128 stands for zero in the data rows.
What is the hidden score of each row? Scores go from 0 to 40, and 20 is about the middle. The score is a weighted sum of the row's numbers plus the product of two more (or one squared), each taken from its middle value.
[159 108 199 103 140 236 109 212 111 115 183 184 120 108 134 219  92 143 132 117 145 117  81 130 155 106 124 104 116 116 112 139] -> 21
[135 107 120 142 138 106 141 115 116 110 103 124 119 171 168 133 102 162 114 115  97 133 145 139 156 107 128 123 126 136 118 140] -> 21
[115 104 121 109 117 107 105 151 120 142 121 120 117 108 121 121  97 122 125 103 170 111 130 171 119 107 146 117 148  84 191 128] -> 24
[229 105 139 196 238 113 108 119 101 120 114 114 135 155 207 115 163 114  88 117  74 251 118  91 134 104 139 111 125 139 123 117] -> 26
[243 100 160 119 166 135 105 112 115 107 153 155 134 107 182 107 133 127  93 106 144 116 116 132 150  99 123 104 112 135 116 146] -> 29
[112 162 132 128 111 116 133 119 174 115 123 109 136 108 118 112 169 124 104 106 101 115 127 141 124 134 114 213 105 100 124 113] -> 9
[112 230 173 158 109 106 255 109 219 128 129 118 235 141 119 121 135 122 103 118 145 126 109 139 153 145 117 182 104 131 113 120] -> 11
[131 111  78 168 145 111 128 114 132 119 134 112 118 115 115 114 166 115 120 116  98 164 159  85  99 136 129 109 116  66 118 119] -> 22
[107 130 146  96 109 124 116 115 117 118 134 122 111 106 107 115 107 115  97 150 134 125 188 145  86 137 111 107 119  70 131 123] -> 27
[139 108  91 155 164 115 129 118 110 122 132 114 111 127 113 115 168 119 124 163  78 180  60 128 117 112 129 125 125 169 107 119] -> 34
[121 103 101 104 113 152 107 126  97 120 130 108 109 107 122 159 169 113 118 158 148 121 102 128 151 103 125 123 123 102 121 131] -> 20
[119 110 146 116 109 126 108 149 108 112 114 125 115 107 107 109  93 118  85 115 148 118 121 169  95 109 124 104 111 117 140 108] -> 27
[177 104 149 181 195 118 108 114 115 108 120 118 107 142 141 113 168 117 129 109  85 239 132 158 144 107 135 118 121 218 108 109] -> 18
[116 232 206 168 114 114 250 111 201 136  99 124 230 135 119 119 133 111 108  83 109 122  94 145 145 159 125 216 121 111 120  81] -> 23
[150 103 163 216 248 114 116 120 111 116 108 113 122 191 141 107 158 120 129  75 164 253 174 143  92 108 166  99 129 138 121 130] -> 23
[119 104 116 123 116 116 107 115 120 117 156 117 112 154 129 136 140 118 105 102 141 121 141 133 143 107 157  97 134 151 127 133] -> 27
[119 139 140 105 111 122 113 116 110 129 115 130 110 107 106 126 110 120 154 124 115 115 123 127 133 148 120 138 145 131  98 121] -> 23
[156 106 134 241 255 113 107 129 130 117 116 115 134 192 156 114 157 127 115 144 146 255 168 163  97 107 178 100 135 197 137 188] -> 35
[109 112 127 116 116 110 109 115 134 113 112 118 108 110 112 103 180 116 139 115 143 112  65 120  56 100 128 182 122 183 125 117] -> 32
[117 133  74 108 113 122 111 117 114 117 100 122 108 107 114 128 103 124 126 170 143 111 148 135 124 145 119 112 118 120 132 128] -> 19
[127 132 105 121 114 149 119 162 104 127 145 133 117 106 116 118  95 126  92 107 158 124 113 116 129 134 123 146 137 159 118 129] -> 17
[109 177 214 129 113 109 108 117 100 212 130 116 141 131 110 108 116 122 163 185 166 112 157 153  88 157 142 103 164  85 146 102] -> 32
[115 100 163  91 113 112 110 145 100 120 108 113 133 107 113 109  96 125 137 157 128 117 145 153  67  96 129 108 114 105 162 131] -> 21
[159 100  38  93 147 245 115 219 118 105 195 192 100 111 148 215  99 150 148 115 104 120 142  80 130 104 119 112 138  55 112 153] -> 13
[124 150 168 124 110 145 124 109 144 165 162 137 126 110 113 107 115 120 142 177  81 112 158 136 116 213 122 156 159  85 122  93] -> 27
[110 102 133 113 114 161 110 125 118 121 141 121 114 111 117 149 166 117 150 118 124 108 129 149 176 103 128 133 142 124 127 145] -> 16
[128 106 128  97 112 124 102 163 116 116 131 114 111 108 118 118  97 124 129 122 138 112 112 165 118 106 126 115 126  90 151 111] -> 16
[120 232  84 179 115 116 254 120 206 140 132 127 237 158 112 111 122 115  81 118 143 125 131 112 161 145 122 166 120 164 110 131] -> 17
[120 105 174  96 118 114 121 113  94 118 127 128 102 104 134 129 116 117 113 109 114 109 141 130 174 108 126  99 121  86 128 168] -> 24
[124 132 133 135 109 149 115 111 169 158 118 123 115 112 107 138 147 160 134 173 135 114 164 137 160 153 121 144 130 115 120 141] -> 18
[152 102 157 118 117 168 108 120 114 132 156 155 112 110 115 126 110 132 118 102 136 115 119 138 106 158 124 110 161 107 121 122] -> 25
[124 112 142 128 116 107 115 115 104 113 128 105 130 112 108 131  95 121 159 111 133 118 128 132 156 124 122 107 125 118 165  97] -> 12
[116 144  99 116 111 140 123 111 131 149 170 137 123 111 124 107 121 126 175 126 132 108 121 153 123 196 126 132 133 129 114 106] -> 22
[128 110 161 114 113 129 109 144 110 118 107 122 108 107 108 107  96 120  75 102 120 118  91 134 155 117 124 116 134 141 124 112] -> 17
[120 131 140 107 113 111 118 115 107 110 122 124 111 120 120 113  99 129 164 151 126 112 131 124 139 149 122 117 117 141 104 139] -> 13
[115 145 152 106 115 160 116 117 164 151 134 134 119 109 114 132 142 125 166 125 162 115 184  91  60 191 115 174 157 153 127 118] -> 27
[132 103 139 150 150 114 136 115 124 111 150 126 138 171 181 136  99 164 155 116  90 127 117 120 142 100 132 106 131  96 120 182] -> 20
[114 107  19  98 110 170 143 144 101 115 156 190 103 144 117 202  93 126 162 157 190 102 166 145 140 111 115  90 140 134 146 106] -> 30
[117 127  90 136 123 113 123 109 137 113 104 125 111 107 111 119 158 124 107 112 111 138 155 127 165 160 108 158 117 111 118 116] -> 19
[113 144  81 114 114 106 152 114 127 116 112 154 155 130 152 146  98 146 114 187  90 109 123 106 170 108 124 112 120 139 127 106] -> 17
[155 106 178 118 169 113 130 127  94 115 119 132 133 138 221 145 118 128  79 102 141 118  86 135 191 101 119 113 125 131 122 212] -> 16
[119 147  85 112 104 134 129 115 179 136 130 131 111 107 124 132 114 136 134 230 135 111 142 108 126 151 118 119 115 124 120 136] -> 14
[159 110 155 138 164 112 132 134 107 116 128 135 138 147 212 135 116 147 149  89 114 112 153 133 167  97 121 109 126 127 105 203] -> 22
[123 104  63 118 115 123 107 111 117 111 126 109 107 106 128 113 178 115  92 140  96 133 139 126 129 113 131 152 130 162 121 133] -> 17
[143 102 130 116 139 147 111 218  98 122 198 203 112 110 121 110  95 126 245 140 154 110 120 121 106 100 114  96 138  58 192 132] -> 21
[120 104 122 171 185 118 129 112  80 120 131 129 120 136 108 121 160 119 104 171 149 199 135 123 159 113 125  99 121 129 111 125] -> 15
[117 229 175 178 111 109 255 119 212 135 119 120 231 146 119 115 135 120 109 124 111 135 118 112 100 152 122 196 121  95 110 142] -> 16
[157 106 168 109 157 110 130 125  96 117 122 136 118 124 201 160 125 125 110 191  91 125  85 142 182 101 118 112 103 104 116 197] -> 17
[118 106 160 117 114 122 108 162 102 117 135 124 115 106 114 122  95 117 117 120 177 113  73 170 151 105 116 124 127 163 143 106] -> 17
[121 148 149 105 112 126 144 110 148 134 133 148 115 107 125 150 102 140 139 162 154 117 155 112 163 136 122 109 135 134 120 111] -> 7
[125 172 124 203 138 109 202 127 200 234 116 121 174 128 107 108 232 117 137 141 131 124 154 110 123 165 126 179 110 187 127 208] -> 27
[120 154  89 115 108 148 126 110 175 164 137 122 114 108 125 120 149 120 154 170 105 118 146 118 148 201 121 183 153 123 121 105] -> 24
[168 114 136  96 119 152 115 110 110 131 120 155 112 112 117 121 113 125 106 147 163 126 147 141 139 136 117 101 109 146 113 127] -> 27
[125 133  69 114 114 134 136 118 167 125 136 120 105 109 119 119 161 118 100 153 118 117 101  98  81 170 120 197 138 110 122 116] -> 29
[119 134 106 107 112 124 110 107  95 118 123 120 106 107 113 120 107 121 112  96 105 117 116 111  90 140 114 116 123 101 100 102] -> 20
[115 108  82 107 110 127 110 120 119 117 139 118 112 125 104 128 148 121 107 105 153 103 119 142 172  95 147  97 137 107 148 111] -> 27
[120 157 114 180 113 106 142 115 141 131 115 111 179 237 141 112 103 159 126 155 133 165 129 121 120  99 166  98 130 221 125 112] -> 26
[124 105 105 103 109 155 108 123 107 111 131 115 121 112 116 142 166 116 142 172 170 112 104 163 182  96 122 131 131 149 125 100] -> 16
[167 108 109 112 116 164 102 113 110 130 145 161 106 107 113 110 109 131 133  91 141 122 117 126 102 160 125  99 156 135 127 120] -> 22
[120 106 144 101 112 150 113 120  98 114 123 120 122 107 118 131 164 123 103 143 192 119 143 127 139 107 127 131 135 100 114 128] -> 16
[125 130 123 125 110 108 104 116 126 112 111 127 114 106 112 120 101 116 185  93 106 108 132  98 146 144 115 124 127 162 139 127] -> 6
[132 105 142 115 109 112 108 166 114 152 124 145 116 109 116 115  96 128 105 148 204 116  50 144 139 103 145  95 150 146 193 117] -> 14
[115 150 140 112 115 110 114 160 124 180 125 119 129 180 109 116  97 116 113 184 229 119 212 163  61  99 159 105 130 150 199 112] -> 30
[118 132 126 108 104 126 122 108 118 122 109 120 115 107 121 127 104 119 179 121 136 109 155 115 118 140 115 119 112 112 112  99] -> 15
[131 101 164 153 162 138 109 172 139 160 104 110 122 107 124 159 155 177  88 103  94 111 167 111 133 111 121 117 130 132 111 219] -> 21
[123 130 161 115 121 113 115 109 117 114  93 119 102 126 110 107 100 130 159 101 137 115 108 132  72 131 127 125 132 100 124 116] -> 20
[127 107 145 103 122 112 118 117 100 114 142 140 101 111 159 147 125 122  72 121 128 113 129 119 122 114 116 113 103 103 105 160] -> 21
[110 103 104 112 110 125 110 119 127 113 132 122 106 135 124 134 134 118 105 141 137 108 123 134 150 108 148 114 123 156 135 149] -> 27
[120 168 102 168 135 113 183 127 193 220 117 115 145 122 120 111 216 119 125 184 112 129 137 127 141 175 116 185 129 120 116 232] -> 21
[116 108  76  95 111 119 108 155 103 116 135 123 112 112 120 105  93 120 149  93 123 115  89 142 104 107 125 114 126  93 137 102] -> 19
[129  98 175 104 126 122 127 109 108 114 111 128 111 104 156 141 118 130 105 111  99 114 170 122 171 105 126 105 123 150 114 150] -> 22
[144 104  86 202 207 109 113 189 115 120 107 110 120 136 155 134 159 187 108 129 116 166 128 128 176 110 143 116 113 165 125 240] -> 35
[122 105 142 138 111 105 110 113  89 116 147 115 112 174 124 137 138 133  90 171 182 133 111 144 117 102 157 115 123 149 119 139] -> 29
[115 103 109  91 115 129 110 137 120 113 132 116 108 106 110 121 141 122 134 161 140 118 118 157  92 104 139 126 138 119 146 132] -> 16
[126 141 137 113 115 160 106 114 142 151 139 143 113 105 106 124 141 129 155 160 129 111 180 146 120 188 122 148 163  59 112 110] -> 18
[109 126 164 118 120 127 112 118 105 111 113 120 111 113 116 130 104 120 167 138 138 108 152 129 162 146 121  95 121  65 119 116] -> 13
[122 127 192 110 116 117 123 115 121 120 128 131 112 110 117 129 103 120 100 110 108 105 143 124 111 133 128 125 118  89 111  95] -> 20
[134 133 153 137 110 110 118 111 122 115 126 120 117 137 116 109  98 147 116  97 120 127  65 119  84 132 128 108 120 138 109 119] -> 24
[127 104 100 109 112 128 106 123 110 112 134 125 113 123 110 130 131 123 108 130 169 112 120 151 105 102 138  92 162 173 141 132] -> 18
[128 187 142 127 110 116 114 119 159 160 105 118 209 107 114 108 145 119 143 183 112 118 146 131 164 105 130 122 127  66 137 103] -> 16
[124 180 150 121 107 117 107 122 110 209 115 123 133 130 116 115 113 120 205 197 206 113 131 119  79 155 149 105 133 152 148 112] -> 37
[164 101 128 147 176 114 114 120 110 107 107 113 117 122 121 119 149 124 150  63  90 198  64 142 133 110 125 135 124 155 114 104] -> 38
[112 108 124 103 114 113 119 116 112 104 129 121 115 111 116 125 108 120 134 153 142 115 154 130 121 110 114 123 118  98 109 119] -> 15
[115 214 140 180 114 113 229 116 175 138 112 112 237 217 126 120 104 113 112  98 121 152  87 131 109 104 126 115 115 140 107 116] -> 33
[109 126 154 108 116 126 115 112 114 115 127 121 113 108 118 124 103 121 137 113 116 105 139 103 124 142 119 102 104 156 120 110] -> 14
[117 101 144 122 106 119 108 114 103 109 122 117 115 157 122 147 139 127 132 168 122 122  90 105 113 115 153 125 143 134 120 140] -> 36
[123 100  92 118 128 112 103 120 104 111 112 124 136 105 120 113  86 116 151 125 133 136  97 150  96 101 126  93 121 135 177 112] -> 20
[148 107 187 229 255 109 115 146 102 114 121 124 132 194 162 125 153 138 175  99 179 255 105 110 105 101 184 119 113 173 124 188] -> 23
[124 101 109  89 118 147 105 124 125 113 116 115 118 106 115 146 181 119  81  99 134 125 113 158 173 113 127 106 131 163 123 120] -> 20
[122 147 188 113 115 145 124 114 135 158 165 136 108 110 126 114 122 124 169 199  88 123 142 130 130 205 115 158 148 138 133 121] -> 23
[116 102 142 110 119 108 111 164  92 117 131 116 122 105 120 115  89 111 108 121 109 118  86 159  47 115 121  98 128 131 162 100] -> 21
[125 178 106 125 110 117 164 112 183 112 117 112 159 112 113 116 166 130 120 114 104 113  73 142 138 139 125 215 111 121 116 156] -> 9
[118 139 151 118 110 113 114 116 147 108 115 117 122 110 120  98 175 117 116 105 104 123 105 125 142 125 118 196 107 135 110  89] -> 13
[121 119 147  96 111 120 118 117  95 116 128 117 109 107 109 132 109 123 131 156 141 121 142 137 145 117 125 115 114 100 128 108] -> 14
[111 106 131 114 111 122 122 184 111 116 116 143 112 190 111 204  96 127 126 165 252 115 160 161 149 109 119 109 127 162 193 115] -> 18
[119 100 129 111 111 163 141 148 108 110 148 192 110 142 111 191  92 119 157 139 176 120 177 160 152 103 123 113 135  96 158 125] -> 39
[123 177  80 113 117 115 109 131 111 218 113 104 141 151 120 111  95 121 109 162 165 118 167 144 127 145 159 138 134  85 166 121] -> 28
[145 105 115 212 232 113 105 195 109 108 120 117 122 157 156 130 149 183  85  92 104 184 130 132 141 104 162 115 134 164 113 244] -> 29
[123 142 178 115 112 131 129 109 154 144 113 138 108 113 112 135 123 136 123 164 109 101 112 156 141 155 122 132 127 146 135  97] -> 16
[116 194 104 149 110 108 188 113 199 106 117 112 178 113 109 112 166 121 108 195  95 124 110 104 154 157 120 207 108 136 113 107] -> 3
[114 115 169  88 111 125 110 133 111 111 108 113 117 112 121 113 104 111 123 150 116 112  86 132 170 120 119 113 121  62 124 107] -> 18
[123 122 132 117 111 119 126 137 106 115 110 154 146 115 115 127  98 119 141 134 105 104  80 133 131 106 121 100 111 177 155  90] -> 18
[125 147 103 112 114 121 143 119 137 116 137 147 123 110 129 138 100 135 110 145  94 117 106 109 147 130 126 120 111  83 115 103] -> 13
[121 145 113 129 117 135 118 119 160 151 139 145 117 111 111 106 128 119 169 160 107 111 166 111 105 201 125 133 154 105 115 100] -> 17
[128 228  84 162 115 111 245 116 229 130 132 118 220 137 112 119 140 116  99 116 109 126 124 145 115 162 121 203 113 156 112 116] -> 15
[120 135 144 108 108 136 133 113 173 123 122 134 114 111 123 125 161 124 156 167 149 104 203 121  90 182 129 168 135 125 118  96] -> 16
[109 104 128 123 110 125 111 123 102 119  83 110 107 122 118 134 141 120 107 170 162 113  51 104 115 101 148 109 124 128 152 147] -> 17
[143 106  46 216 241 112 122 113  95 108 127 118 121 180 136 116 160 124 120  87 192 255  81 186 100 107 159 109 115 134 109 149] -> 24
[116 137 171 122 111 139 111 111 148 114 105 119 115 108 119 154 144 134 134 137 141 118 153 133 143 158 134 118 122 181 117 123] -> 12
[119 118 122 103 112 123 122 166 121 109 131 145 111 107 118 113  97 121 138 115 123 104 167 145 146 106 121 120 118 145 148  99] -> 26
[129 102 123 135 138 112 138 113 111 117 121 129 133 172 179 132 104 162  85 114 123 125 120 145 112 102 136 105 131 151 118 175] -> 29
[121 166 161 175 113 108 158 118 141 139  97 111 196 240 147 104 105 152 118 130 151 159 126  97 142 107 152 100 100 136 117 134] -> 27
[137 105 105 231 255 113 113 158 104 113  97 110 129 192 166 107 153 151 137 105 227 253 146 102 111 104 177  91 120 178 110 202] -> 13
[116 227 123 181 113 119 255 122 217 146 122 115 242 170 124 117 128 117 145 117 113 151 148 141 113 143 120 184 133 116 116 107] -> 21
[118  99 102 116 120 117 111 133 112 115 102 117 145 108 114 111  99 118 145  91 146 134 104 150  86 112 132  94 114 160 178 109] -> 24
[111 148 135 102 110 140 132 115 169 138 126 113 116 108 128 117 154 118  89 111  92 109 183  96 127 198 119 178 140 167 113 108] -> 17
[126 125 164 113 112 161 109 110 128 147 116 131 110 108 110 116 136 122 130 108 142 107 134  59  78 188 122 131 160  88 114  99] -> 37
[124 102 142 128 115 113 110 115 107 115 125 114 117 177 132 145 135 122  87 122 131 128  97  94 173  96 155 120 132 139 137 144] -> 25
[125 108 136  96 112 137 107 110 128 115 133 115 115 112 124 120 173 117 124 116 114 116 136 114 123 102 124 139 116 142 114 106] -> 19
[112 135 149 109 116 126 114 113 116 126  99 128 123 107 118 122 103 119 135 178  63 116 142 124 111 147 123  96 139 149 129  85] -> 14
[130 128 122 130 129 115 123 118 113 112 105 115 118 108 117 111 136 112 155 101  81 142 156  92 127 156 129 173 133 149 120 106] -> 17
[123 101 150 141 165 114 132 110 100 112 129 111 107 123 109 122 167 127 126 132 144 182 146 124 133 116 120  91 126  92 117 134] -> 12
[123 199  97 151 111 113 200 119 191 124 133 119 185 105 117 117 169 119 128 121  96 114  63 140 117 145 120 223 112 114 108 118] -> 16
[128 105 135  91 109 160 106 124 108 119 110 113 113 108 119 148 167 120 113 119 116 109 146 107 166 114 127 114 128  83 127 130] -> 17
[123 210 112 189 111 107 226 111 166 142 130 118 235 213 124 106 105 121 141 135 129 153 123 101 115 110 130  97 114  63  99  97] -> 27
[113 104 126 114 110 115 107 160 121 109 131 115 127 103 116 118  89 127 124 124 152 115 154 157  96 100 113 129 120 128 165 125] -> 18
[127 125 137 127 129 111 119 113 126 111 135 110 107 113 110 122 129 117 154  96 110 135 128 124 103 166 120 125 125 135 118 111] -> 18
[149 109 116 108 129 235 108 204 105 111 193 164 118 109 141 219  90 138  92 115 117 108 112  89 147 101 123 123 113 116 116 142] -> 18
[144 103 210 140 145 111 134 116  96 111 123 125 139 166 181 129 108 168 155 119 126 133 138 155 139 103 130 148 134 147 111 184] -> 22
[135 109 130 115 142 113 122 118 106 118 123 138 115 113 182 137 122 117 109 167 113 106 144 113 196 102 114 110 132 135 111 181] -> 18
[119 221  88 186 114 113 236 117 198 144 116 113 238 203 123 108 111 124 120 108 107 160 161 120 157 113 122 116 124 115 114  97] -> 22
[255 105 155 123 207 189 128 218 117 116 144 237 106 109 149 131  96 136 140 142  94 178 101 123  47 105 119 116 137 117 126 101] -> 17
[120 106 159 122 133 152 110 141 149 166 118 120 114 106 117 151 150 163  90 174  92 117 133 121 139 137 121  97 148 125 135 191] -> 21
[126 105 133 103 127 105 124 119 101 115 114 130 110 108 152 134 119 117 120 120  98 110 108  99 144 108 124 104 123 144 123 153] -> 14
[122 167 139 111 117 109 107 138  94 214 113 114 144 162 116 119  87 125  83 205 172 120 186 144 107 131 155  85 145 191 190 125] -> 25
[114 142  64 106 117 137 130 112 174 149  96 129 118 103 115 152 127 139 127 133 101 117 130 120 142 155 112 133 122 182 101 114] -> 15
[158 106 132 108 149 145 109 219 108 127 194 202 118 106 117  96  98 119 196  86 151 116 135 116 100 106 127  93 160 105 178 119] -> 20
[248 105 172 137 179 179 122 206 117 115 131 231 118 111 135 125  91 134 126 124 120 165 184 142 170 104 123 115 149 128 115 117] -> 36
[111 121 140 101 110 112 137 127 108 119 132 161 148 127 112 122  92 120 103 100 134 106  96 118 157 101 111 129 118 160 167 103] -> 17
[120 131 152 100 111 144 123 116 184 161 100 112 110 108 112 140 143 147 150 189  80 108 191 148 101 161 134 135 121 135 122 135] -> 23
[125 124 136 108 113 155 122 112 106 136 136 150 120 110 118 140 101 131 133 136  99 113 151 116 115 157 117 113 131 162 125  79] -> 20
[135 107  56 152 148 114 115 117 124 117  95 117 115 111 108 109 145 128 141 108 115 163 116 126 122 119 123 163 130 156 118 129] -> 14
[108 117 101 148 126 112 135 113 104 115 124 121 114 161 138 129 102 165 129 106 114 127 114 110 172 108 121  96 132 135 108 127] -> 13
[123 103 113 115 118 132 102 112 116 109 120 124 118 108 113 116 169 117 103 101 132 107 154 146 131 102 121 146 126  82 126 118] -> 27
[126 100 176 109 115 158 112 129 100 112 127 108 116 109 121 146 169 118  93 178 129 107 125 156 171  99 135  94 146  96 121 138] -> 19
[108 163  91 136 110 108 126 115 165 113 138 124 151 111 110 130 171 124  91  99  84 114 180  91 109 124 128 193 119  74 120 128] -> 20
[113 229  91 165 119 109 255 117 202 146 119 112 229 151 115 115 129 120  81  93 156 136  97 130 173 156 119 210 125 171 109 110] -> 25
[128 104  85  94 113 147 109 120 102 111 112 107  97 108 117 136 170 121 101 100 110 116 136 147 152 105 117 139 130 100 128 104] -> 16
[116 134 142 130 106 103 112 110 111 116 122 121 104 123 121 117 106 136 139 149 118 123 118 109 102 132 120  91 120 107 121  98] -> 11
[121 104 141 105 107 162 107 129 110 109 112 116 116 113 122 156 165 119 102 168 152 114 112 180 130 103 128 109 135 132 134 101] -> 19
[115 148 131 113 116 109 144 105 138 117 110 137 127 111 131 144  98 146 103 163 104 117 132 124 127 115 125 125 126 169 129  98] -> 8
[108 141 207 121 112 129 117 112 104 127 135 140 115 109 117 105 129 120 147 129 147 119 139 102  91 180 123 153 134  65 104 119] -> 21
[121 173  85 146 114 115 109 122 102 218 121 110 144 137 121 124 111 126 107 206 218 110 108 129 121 154 144 104 129 123 157  93] -> 29
[123 115 133 118 136 106 130 118 136 112 138 116 108 110 117 113 165 120 133 139 122 137 148 103 126 149 125 153 117 115 128  99] -> 13
[128 106 130 115 109 114 111 164  90 118 117 116 126 112 118 120 100 123 141 123 131 123 151 182 102 103 114 124 123  94 159 107] -> 19
[122 210  97 140 113 114 218 117 218 124 135 112 202 111 121 114 158 120 141 112 105 114 131 118 140 164 133 220 121 109 122 148] -> 8
[123 125 136 107 117 116 113 119 111 107 143 126 109 114 114 128 112 121 134  64 130 114  72 124 118 138 119  98 130  92 116 126] -> 16
[138 102 111 164 148 113 132 112 112 113 109 121 136 164 170 126 106 168 106 159 151 141 108 114  96 106 129 107 120 108 120 163] -> 20
[120 100 131 105 112 149 114 115  98 111 120 118 105 106 111 154 164 128 136 118 137 110 167 131 107 102 121 106 120  99 129 127] -> 20
[115 150 138 100 114 149 136 111 186 156 140 129 116 110 118 119 151 121 162 193 101 109 143 117 148 210 125 196 159 142 122 117] -> 30
[148 108 110 109 137 115 125 121 121 114 119 133  96 116 183 149 124 123 132 109 139 115 122 130 180 104 123 107 118  96 123 159] -> 17
[130 101 120  99 116 113 106 167 130 117 127 113 116 112 115 115  94 122 125  95 117 111  91 144 163 106 121 111 126 122 169 117] -> 14
[239 108 115 123 160 137 109 114 123 114 109 154 130 111 182 111 138 125 119 160 100 111 111 124 151 104 115  96 123 178 117 130] -> 24
[114 102 183 117 111 119 112 161 114 114 139 119 113 109 124 110 100 122 117  75 130 116 140 160 112 108 127 106 118 158 139 103] -> 19
[112 143 151 135 112 144 128 113 173 135 128 125 128 108 122 117 160 118 154 118  97 109 228 111 122 200 125 189 138 140 120  98] -> 17
[179 103 149 104 169 171 104 156  86 111 112 194 113 184 209 220  96 138 109 158 172 173 109 107 175 105 120 135 120 152 143 103] -> 30
[123 103 151 113 123 112 125 114 111 115  92 134 106 110 149 138 120 127  77  67 133 131 105 125  95 101 124 110 113  78 111 160] -> 21
[120 147 139 104 117 141 125 110 179 149 133 123 111 110 124 113 159 121 159 102 137 110 144 135  90 193 120 172 149  77 124 110] -> 23
[140 106 181 155 149 111 131 113  94 120 127 121 140 171 172 138  96 163 120 129 135 128  51 103 159  97 132 118 105 172 117 157] -> 34
[147 101 135 155 151 114 138 119 107 106 128 130 141 166 181 128 108 165  99  89 107 122 139 142 179  98 125 102 122 134 105 164] -> 33
[124 125 131 127 115 113 131 112 115 116 123 118 118 148 128 122 102 159 144 128  90 127  78 102 143 123 119 110 118 107 119 110] -> 20
[110 125 149 125 119 125 134 115 151 112 123 112 118 109 106 112 162 121 116 126 114 131 141 147  77 163 124 144 120 129 110 133] -> 19
[137 127  71 118 114 161 109 114 118 144 140 143 110 111 117 121 123 133 147 144 108 117 163 132 111 179 120 135 165 120 110  87] -> 21
[115 136 169 109 111 122 117 117 100 124 118 118 121 108 109 121 109 119 141  98  90 111 128  97 120 155 128 132 117 125 108 119] -> 22
[112 146 162 103 114 137 140 106 164 143 130 136 112 112 123 143 116 136 114 180 103 111 114 131 116 148 127 128 134 140 103 104] -> 24
[122 100 102 109 125 160 107 121 125 114 118 124 103 155 169 214  97 127 105  83 125 136 199 165  88  98 114  99 115  85 144 130] -> 35
[130 134  83 118 110 114 112 118 156 110 119 115 117 105 119 124 177 121 111  89  93 110  95 114 131 118 122 189 117 106 107 120] -> 13
[120 140 176 113 116 159 107 117 171 150 143 133 111 106 113 138 135 133 159 165 119 113 221 147 105 185 128 165 146 141 116 125] -> 18
[170 103 134 162 186 111 106 117 112 116 125 113 108 131 124 118 155 125 132  44 154 217 107 139 174 101 127  96 124 114 109 118] -> 15
[128 103 143 101 113 147 115 115  97 113 112 125 104 109 110 140 173 119  86 155 125 112 120 154 118 109 118 149 129 119 128 145] -> 19
[118 107 109 114 118 126 114 139 105 116 123 117 114 112 114 120 125 128 112  96 157 106  90 126 132 108 147 127 118  67 166 114] -> 17
[111 129 145 113 111 130 112 110 107 115 122 130  90 108 110 111 103 121 145  96  85 118 137  99 170 152 125 104 131 149 114 110] -> 10
[138 121 170 111 113 159 126 110 114 138 155 155 100 112 112 134  94 121 155 156 143 107 152 107 147 146 126 127 136 133 112 112] -> 23
[130 103 173 121 113 123 108 139 120 111 145 116 116 110 120 115 126 116  97 109 119 118 138 151 142 105 139 122 131 131 174 122] -> 28
[110 143  78 107 114 164 117 112 154 150 158 127 110 106 113 142 142 127 171 152 138 126 134 123 110 201 121 171 155  84 124 128] -> 26
[129 143 114 123 118 120 122 109 153 144 127 116 115 109 112 132 163 129 157 174  68 118 199 102 131 173 115 156 111 126 119 138] -> 15
[141 101 108 159 151 113 131 117 118 109 108 123 147 171 166 143 100 174 127  92 171 127  78 112 114 112 131 115 126 162 127 167] -> 20
[128 120 198 119 109 123 111 112 117 118 141 117 111 110 108 118 173 121 102 159 142 110  84 121 127 105 124 170 114 113 121  79] -> 32
[152 121 117 124 109 157 105 116 123 141 147 144 112 107 106 138 118 133 154  79  90 119 178 117 110 168 122 132 162 159 118 120] -> 19
[125 106 101 123 111 111 115 161 119 116 141 116 114 109 121 117  98 119 121 121 123 113 136 127  95 106 119 124 126 105 172 121] -> 17
